First come named turns, each shown by rows before and after it. For each pair of rows after them, which turns, in which order, take the first row to the second? The first pair is done for you.
S:
[ 0.22  0.64 -1.97 -1.63 -0.59  0.55 -3.07  0.54 -1.49  1.88  0.99 -1.31
 -0.39  2.87] => [ 1.65 -1.20 -2.34 -1.63 -0.23 -0.84 -0.75 -1.93  1.64  1.94  2.99  0.35
  0.01 -0.21]
[-1.30 -1.04  1.83  0.02  0.92  1.34  2.01  1.67  0.09 -1.79 -2.73  0.76
  0.62 -1.71] => [-2.24 -0.03  0.35 -0.31  0.85  2.24 -1.15  3.10 -1.32 -0.85 -2.79 -0.51
  0.15 -0.37]
[ 0.60  0.62 -2.00 -1.12 -0.22 -0.90 -2.22 -0.76  0.80  1.30  3.46  2.22
 -1.82  2.86] => [ 1.34 -0.45 -0.51 -0.34 -0.23 -1.69  1.62 -1.78  1.77  0.63  2.81  3.59
 -1.11  1.34]
E:
[-0.93  0.81  4.13 -0.51  0.30  0.91  3.12  1.42 -0.97 -1.86 -2.02  0.57
  0.47  0.39] => [-1.47  1.89  3.25 -2.02  0.11  1.69  0.15  1.83 -1.96 -0.99 -1.96 -0.62
 -0.33  2.37]
[ 0.70  0.35  0.28 -1.70  0.27 -0.98  0.16  0.53 -1.32 -1.59  0.35  0.76
 -1.43  0.49] => [ 0.87 -0.02  0.45 -2.30  0.19 -1.01  0.77  0.39 -0.39 -1.51  0.62  0.69
 -1.47 -0.01]
[-0.29  1.17 -0.69  2.00 -0.45 -0.63  1.50  0.94 -0.74  0.46  0.22 -1.62
 -0.59  2.59] => [-0.34  0.53 -1.50  0.77 -0.92 -0.52  0.20  0.64 -0.90  0.65  0.81 -1.65
 -1.19  2.50]
X:
[ 1.45  0.83  0.51 -1.80 -0.66 -3.70 -0.24 -0.44 -0.70  0.29  0.66 -0.46
 -0.24  1.82] => [ 0.06  0.89  1.35 -1.49  0.26 -1.54 -0.74  2.39 -0.91 -1.33 -1.24 -0.85
 -0.16  0.79]
[-2.18  0.13  2.31 -1.34  0.97  2.24 -1.30  3.49 -1.44 -2.59 -2.77 -0.24
 -1.75  1.62] => [-2.25 -2.76 -0.22  0.71  2.09  2.46 -0.34  1.67  2.15 -1.53 -1.66  0.20
  1.74 -3.55]
[ 0.70 -2.64 -2.31  0.44  2.51 -0.65 -0.61 -0.43  0.29 -0.43  0.66 -1.68
  1.05 -3.49] => [ 2.38 -1.21 -2.11 -1.25  1.08 -2.49 -0.61 -2.35 -0.87  0.11  2.63 -0.77
 -0.38 -0.67]
[ 0.83 -0.53 -0.69  0.75 -0.52 -1.40  1.24 -2.29 -0.26  0.71  0.45  1.31
  0.07 -1.71] => [ 0.41  0.10  0.12 -0.12 -1.64 -1.43  0.91 -1.19 -1.66  0.22  0.68  0.38
 -1.19  1.01]
Then:
Between the rows of a pair lie 2 to 3 turns.
[ 3.39 -0.51 -4.30 -0.95 -2.11 -3.64 -2.02 -5.73  0.06  4.68  5.34 -0.58
 -0.48  3.18] => [-4.29 -0.52  1.30 -0.08  1.90  3.38 -3.79  6.45 -2.86 -2.01 -5.23 -2.73
 -1.14  1.56]
X then X
[ 1.00 -0.99  2.86 -0.41  0.39 -3.17  1.90 -3.03  2.06 -1.28  3.12  1.38
 -0.08  1.89] => [-3.38 -1.56  2.25  0.23  2.82  0.95 -2.12  3.48  0.63 -2.89 -1.53 -0.77
 -0.23  0.47]
X then S then X
[-0.83 -1.74 -0.35  1.52  3.33  1.54  0.87  3.05  2.19 -1.40 -0.93 -2.60
  1.70 -5.13] => [ 2.94  2.35  0.15 -2.11 -0.47 -2.73  0.60 -2.69 -1.09  1.28  4.84 -1.71
 -1.83  2.70]
X then X
[ 0.08 -0.35 -1.59  0.57  0.86  0.45 -1.42 -1.26  0.24  2.26  1.44 -0.09
  1.85 -0.08] => [-1.52 -0.37 -0.51  1.05  1.00  2.16 -1.97  0.99 -0.94  0.86 -0.79 -0.66
  1.74  0.16]
X then X then X
[ 0.97  2.34  2.76  1.50 -1.23 -2.11  3.66 -1.80 -0.82 -0.39 -0.19  0.29
  0.73  1.76] => [-0.96  0.20 -1.11  4.06  0.39  1.12  0.33  0.26  1.07  0.48 -2.18 -1.65
  3.01 -2.27]
S then X then X
[-1.80  2.43  2.24  1.35  2.21  0.12  1.28 -0.37 -2.86 -2.62 -0.24  2.49
 -0.81  1.02] => [-0.42  0.48 -0.01  2.23  2.68 -0.26  1.75 -2.88 -0.59 -0.77  1.19  2.55
  1.07 -2.28]
X then X
